(in the rows, 128 means zero)
Where one turn sends some rows of the set: a few examples, then the rows asked:
Z436: [119 115 121  99 142 132 164 127 131 126 124 123 108 173 115 113]
Z777: [142 115 111 118 130 155 120 119 118 101 116 126 119 152 115  89]
Z416: [121 131 155  84 156 141 138 143 128 118 114 128 118 161 144 105]
Z796: [118 112 119  90 149 130 144 136 112 133 139 108 114 176 116 124]
Z86: [118 147  99 111 123 132 104 125 115 105 105 155 104 150 115 117]
Z290: [129 129 157  81 141 127 137 141 117 120 105 140  98 150 125 127]
Z689: [123 127 104 108 119 148  97 145  99 111 131 113 132 153 127 107]
Z376: [123 111 122 121 113 141 114 123 127 113 110 152  96 155 109  95]
Z470: [119 135 115 113  98 144 124 141 114  95 105 137 117 150 115 101]
Z138: [117 124 146  93 158 137 128 138 136 142 123 133 116 158 150 111]
Z164: [ 99 132 125 100 129 111 154 132 102 122 127 125 111 164 129 124]
Z913: [131 150 142 123 121 153 124 121 153 129 127 120 116 152 123 123]
Z844: [113 146  92 107 134 138  87 135 108 115 122 136 121 156 127 117]
Z697: [127 134 109 104 138 148 105 124 129  97 105 150 101 165 105  99]
Z206: [113 123 123 105 136 123 168 123 125 122 120 129 108 167 121 113]
Z909: [140 141 140 117 124 155 116 124 150 133 130 115 111 153 112 133]
Z317: [124 110 117 103 121 160 103 148 129 113 124 126 115 171 109  92]
Z714: [129 129 106 105 151 153  97 122 125 102 115 140 108 168 111  95]
Z267: [110 151  95 107 121 134  95 137 112 110 112 147 113 153 121 120]
Z612: [107 118 121  90 143 120 138 139 101 133 140 111 112 173 122 130]
Z582: [132 130 131  89 141 124 132 140 120 144 114 134 111 136 134 146]
Z355: [126 132 130  94 155 139 133 141 131 143 123 122 130 147 152 123]
Z962: [120 155 151 128 121 146 121 116 144 124 127 125 115 152 132 116]
Z104: [103 129 125 105 129 114 163 126 115 121 121 131 107 164 126 118]
Z961: [145 139 143 109 127 153 108 126 135 128 133 108 109 153 106 138]
Z448: [137 142 153 103 126 147 101 130 120 122 135 108 106 156 108 139]
Z746: [126 103 111 115 135 146  88 127 110 130 134 128 112 157 120 102]
Z925: [127 145 103 108 129 142 112 123 121  94 100 150 105 155 109 107]
Z312: [113 158 161 122 119 140 115 120 129 117 130 123 111 155 134 116]
Z904: [122 129 109 126 111 128 108 120  96 113 117 139 114 135 128 111]
Z672: [127 148 162 108 126 140  99 126 111 117 135 112 104 156 118 132]
Z296: [102 126 124  95 136 113 143 135  95 129 135 117 112 166 128 128]
Z238: [121 109 119  95 150 133 152 130 125 132 132 115 110 175 113 118]
Z667: [121 133 102 100 149 154  89 134 122 108 123 132 117 172 117  99]
Z249: [113 135  98 103 143 145  81 136 117 119 127 136 116 166 123 109]
Z20: [118 156 164 115 123 138 106 122 114 113 133 117 109 156 129 122]
Z230: [121 134 129  86 139 135 132 155 133 147 118 128 122 147 140 138]
Z277: [132 128 158  88 158 130 138 127 114 117 110 134 107 150 137 112]
Z650: [103 123 114 110 102 134  93 149 106 125 124 140 110 155 121 114]
Z278: [137 138 140  81 137 129 142 144 112 121 106 128 112 139 128 140]

Z689 -> Z746
Z436 -> Z206
Z667 -> Z714
Now find these:
Z582 -> Z230
Z909 -> Z913

Where one turn sends some rows of the set: a few examples, then the rows asked:
Z24: [135 123 119 107 117 139  94 139 136 149 133 113 138 120 135 144 128 132
 151 139 125 131 125 105 149]
Z153: [127 134 122 146 123 118 113 155 128 146 130 108 145 145 119 109 137 100
 120 133 115 141 117 141 146]
Z821: [134 115 108 100 120 109 141 124 134 129 134 114 138 144 113 148 154 126
 126 109 149 129 141 140 141]
Z949: [114 134 144 144 109 102 138 124 136 143  92 121 138 142 107 137 130 159
 125 120 139 121 115 131 156]
Z310: [135 131 121 113 103 137 141 134 116 125 103 115 100 125 112 135 131 143
 136 118 106 124 113 129 149]
Z654: [171 112 125 136 125 128 143 130 132 134 124 117 142 151 119 124 138 138
 107 108 123 128 102 159 155]
Z354: [150 134 161 115 107 115 117 136 135 159 118 131 155 146 110 126 104 136
 114 131 111 127 123 137 122]
Z944: [140 125 164 119 108 112 113 134 142 136 114 117 163 137 108 135 114 148
 110 142 122 134 136 114 124]
Z696: [154 128 120 142 117 139 134 155 135 156 126 116 141 139 148 119 139  94
 125 125 117 135 128 150 143]
Z660: [126 134 115 101 116 132  95 154 125 156 119 136 146 136 129 143 125 122
 145 124 147 125 128 122 139]
Z966: [148 102 149 143  97 133 139 152 138 135  88 129 136 137 136 162 133 135
 132 131 142 129 142 137 153]
Z585: [133 148 116 113 115 136 118 173 114 154 120 141 156 125 112 144 137 115
 127 102 145 127 125 129 134]
Z722: [154 130 144 126 112 155 121 151 127 127 164 131 139 145 145 142 124 129
 133 124 128 132 137 133 134]
Z861: [141 120 131 118  97 113 149 135 134 116 138 135 141 127 114 132 158 127
 142 112 154 129 129 140 130]
Z848: [123 160 118 128 112 135 128 151 111 138 110 121 139 123 126 161 110 155
 121 129 124 122 149 121 126]
Z140: [142 148 136 119 130 127 116 142 123 135 175 121 150 139 125 139 134 135
 116 119 116 139 132 137 141]
Z941: [175  95 144 132 120 137 125 141 136 120 119 127 146 148 140 144 141 122
 121 119 130 138 121 152 161]
Z468: [141 131 139 127  87 130 149 140 123 113 120 137 116 115 113 125 144 136
 148 118 127 125 112 135 135]
Z198: [153 126 162 118 120 135 125 137 146 123 107 103 165 130 112 151 126 150
 104 127 128 126 151 112 133]
Z970: [116 130 141 151 102 118 137 135 133 158  79 122 142 124 110 154 132 153
 129 124 129 122 134 133 144]
Z817: [123 167 119 121 130 114 119 141 115 142 141 114 151 125 112 150 126 149
 109 122 112 132 140 129 136]
Z163: [148 146 124 125 113 148 135 172 119 144 134 122 154 101 107 148 149 122
 122 104 123 134 120 115 139]
Z117: [109 150 129 149 126 111 108 147 131 129 109  97 150 129 115 124 136 115
 128 130 125 135 128 122 155]
Z245: [149 130 124 121 115 150 120 151 133 142 141 104 143 100 122 148 144 133
 136 127 110 136 120 100 149]
Z847: [130 121 100  96 123 123 137 123 122 135 112 103 113 142 111 149 137 136
 122 112 119 125 130 134 153]
Z810: [151 140 125 143 116 146 143 150 141 144 101 111 143 121 161 139 141 106
 139 118 127 125 145 136 150]
Z797: [171 135 159 112 127 152 133 143 140 136 106 110 158 134 119 147 121 141
 104 105 121 114 148 133 138]
Z420: [123 153 131 147 122 129 127 144 139 127  90 100 149 114 141 142 137 119
 139 121 133 124 145 118 157]
Z193: [177 104 133 134 114 131 153 135 144 125 107 120 137 140 143 146 141 144
 117 122 138 127 125 146 162]
Z341: [142 137 133 132 100 160 128 158 120 129 123 131 133 135 146 156 109 142
 135 131 134 121 147 123 124]
Z154: [170 140 158 109 118 139 130 141 133 159 113 127 152 145 116 133 108 132
 110 109 110 115 131 150 130]
Z359: [122 141 131 145 128 112 124 115 125 156 104 113 154 127  97 131 140 150
 117 109 111 126 111 146 146]
Z142: [132 131 132 143 122 110 135 122 126 145 114 117 143 152  97 119 133 147
 111 107 125 124  96 149 150]
Z890: [158 120 132 132 138 124 115 119 128 133 129 116 157 142 117 124 146 132
 111 106 112 136 104 157 157]
Z862: [141 117 146 139 104 115 149 132 147 132  88 123 134 135 135 154 136 158
 129 130 149 123 135 129 162]

Z797 -> Z944
Z941 -> Z970
Z163 -> Z24
Now find these:
Z310 -> Z821
Z153 -> Z810
Z654 -> Z862
Z817 -> Z722

Where one turn sends some rows of the set: a few examples, then the rows asked:
Z648: [124 152 111 126 136 135 137 147 147 106 111 129 145  92 112 107]
Z670: [125 126 139 132 130 124 106 167 147 137 116 153 110 128 123 130]
Z954: [122 129 152 120 147 110 116 147 129 117 123 119 101 128 153 140]
Z762: [125 144 105  90 121 121 135 137 135  94 123 122 128 121 141 136]
Z686: [145 124 144 114 147 115 138 134 117 112 114 114 123 160 128 125]
Z123: [152 122 146 144 145 122 117 135 120 128  99 120 113 135 139 122]
Z421: [128 143 121 154 154 123 127 153 137 110  99 117 116 104 118 104]
Z339: [134 114 134 118 112 132 126 148 160 134 114 149 117 124 106 133]
Z680: [107 144 135  99 124 129 120 154 147 120 133 131 135 126 135 151]
Z129: [139 135 125 130 117 145 118 152 143 140 106 145 147 134 111 129]
Z433: [129 144 136 104 130 135 132 127 127 114 118 106 149 134 143 146]
Z82: [126 149 123 126 151 123 140 134 133  94 112 107 130  93 134 111]
Z563: [138 139 121 146 151 123 130 146 138 109 101 128 120  94 120  97]
Z255: [121 126 141  92 118 128 140 129 150 114 125 117 126 124 130 150]
Z261: [133 135 130  99 128 130 140 142 132 117 122 127 150 157 112 134]
Z863: [149 120 134 126 134 124 129 150 131 129 108 142 128 158 105 117]
Z311: [115 154 121 130 153 125 137 142 134  96 110  98 130 103 130 119]
Z370: [115 156 110 136 139 137 132 156 148 109 108 122 140 102 108 114]
Z598: [146 121 118 124 140 104 122 138 125 102 107 127  92 123 147 115]
Z703: [140 106 152 122 135 113 129 131 140 121 111 121  93 125 134 132]
Z639: [139 130  99 118 114 126 119 158 146 117 109 158 118 121 116 116]

Z863 -> Z686
Z670 -> Z954
Z255 -> Z339
Now find these:
Z433 -> Z129
Z311 -> Z370
Z82 -> Z648
Z598 -> Z762

Where one turn sends some rows of the set: a few examples, then the rows asked:
Z893: [100 129 116 119 119 104 144 140 165 144 112 116 146]
Z805: [ 97  78 142 126 103 126 144 115 149 156 130 119 159]
Z809: [117  74 127 109 113 136 164 124 137 157  97 122 126]
Z693: [103 104 117 118 122 168 127 140 153 133  99 122 140]
Z381: [105 116 130 119  94  96 140 134 140 156 104 115 148]
Z240: [106  90 121 125 107 144 151 143 103 140  98 118 145]
Z226: [ 79  72 120 136 106 118 127 142 161 143  92 129 154]
Z588: [102  69 103 119 132 116 129 142 149 137 135 118 160]
Z515: [ 92 115 116 126 121 158 125 143 156 128 107 127 154]
Z903: [ 98 102 117 129 107 134 152 145 107 130 114 126 164]
Z877: [119  71 101 106 114 110 121 154 150 140 106 133 141]
Z246: [126  92 114  98 122 137 153 126 164 147 106 110 125]
Z253: [106  60 104 114 126 136 150 127 146 138 102  97 138]
Z244: [100  85 125 128  97 145 145 144 114 134 102 141 157]
Z382: [102 121 109 119 128 156 131 143 147 131 103 110 143]
Z503: [103 118 114 117 120 102 169 133 131 143 114 114 150]
Z573: [102 102  90 113 115 101 147 146 148 121 102 114 157]
Z125: [133  86 119  94  97 123 155 121 143 142 116 120 142]
Z581: [ 92  85 135 128 116 136 137 128 180 152 118 134 148]
Z413: [100  80 112 125 129 105 119 153 140 157 107 104 139]
Z708: [ 87  86 135 129 102 119 153 131 154 146 114 153 159]

Z244 -> Z240
Z503 -> Z708
Z253 -> Z573
Now find these:
Z877 -> Z413
Z893 -> Z581
Z805 -> Z125
Z693 -> Z382

Where one turn sends some rows of the set: a few examples, then the rows asked:
Z351: [126 103 122 140 140 127 127 153 135 152 130  91 122 119 129 136 149]
Z111: [115 110 126 143 138 132 120 145 138 145 134  81 122 120 126 134 145]
Z816: [137 145 140 102 122 118 126 132 147 144 118 140 117 148 150 125 128]
Z933: [146 128 126 122 135 132 135 126 165 118 148 129 111 138 128 128 147]
Z165: [140 136 124 124 134 135 139 125 165 123 143 132 113 139 134 126 151]
Z131: [142 136 151 153 130 154  99 136 125 150 107 107 118 115 115 116 151]
Z4: [141 138 147 157 128 152  95 142 127 142 112 105 128 112 113 112 141]
Z644: [133 139 151 157 124 142  99 133 122 142 112  94 128 114 117 113 148]
Z833: [151 147 149 103 128 139 128 138 144 134 128 146 107 138 126 121 146]
Z50: [141 137 138 101 118 117 125 130 148 147 120 146 119 142 146 120 127]
Z378: [139 138 144  99 123 115 120 131 145 142 119 138 112 149 146 122 118]
Z147: [144 128 127 121 131 136 137 128 164 123 145 136 111 133 131 123 152]
Z679: [154 125 140 148 116 124 115 148 120 155 127 111 164 123 118 142 128]
Z653: [127 116 157 149 121 114 115 142 119 143 116 109 137 156 136  99 145]
Z406: [146 126 138 142 118 126 114 133 121 159 129 107 162 127 117 153 130]
Z445: [155 151 153 107 129 138 126 140 143 128 132 137 104 136 124 128 143]
Z266: [120 122 161 142 116 112 115 142 117 142 125 102 142 157 131 109 137]
Z496: [152 132 120 119 126 124 118 106 164 141 128 138 133 140 135 134 125]
Z181: [159 121 140 148 116 125 120 135 120 162 126 117 163 131 121 146 139]
Z535: [138 144 158 150 126 154  97 132 123 141 115 100 124 123 111 117 147]
Z491: [123 121 157 146 121 113 111 140 116 137 117 100 150 151 123 107 146]
Z409: [145 126 141 147 116 116 117 140 114 157 130 100 164 122 117 144 135]
Z571: [125 118 154 148 123 115 111 154 121 136 120 107 147 152 129 100 140]
Z43: [120 106 122 142 142 126 115 159 137 149 128  89 133 121 125 132 139]
Z971: [147 138 119 119 125 130 124 109 164 144 126 140 133 139 140 137 131]
Z307: [119 112 128 143 140 126 114 149 131 149 123  81 132 117 120 135 147]
Z494: [150 130 119 115 125 129 123 114 166 145 128 144 131 136 137 131 135]
Z827: [150 158 150 111 128 141 130 138 143 130 128 141 107 139 131 128 146]

Z496 -> Z933
Z307 -> Z644
Now find these:
Z494 -> Z147
Z653 -> Z181
Z571 -> Z679
Z266 -> Z406
Z827 -> Z816

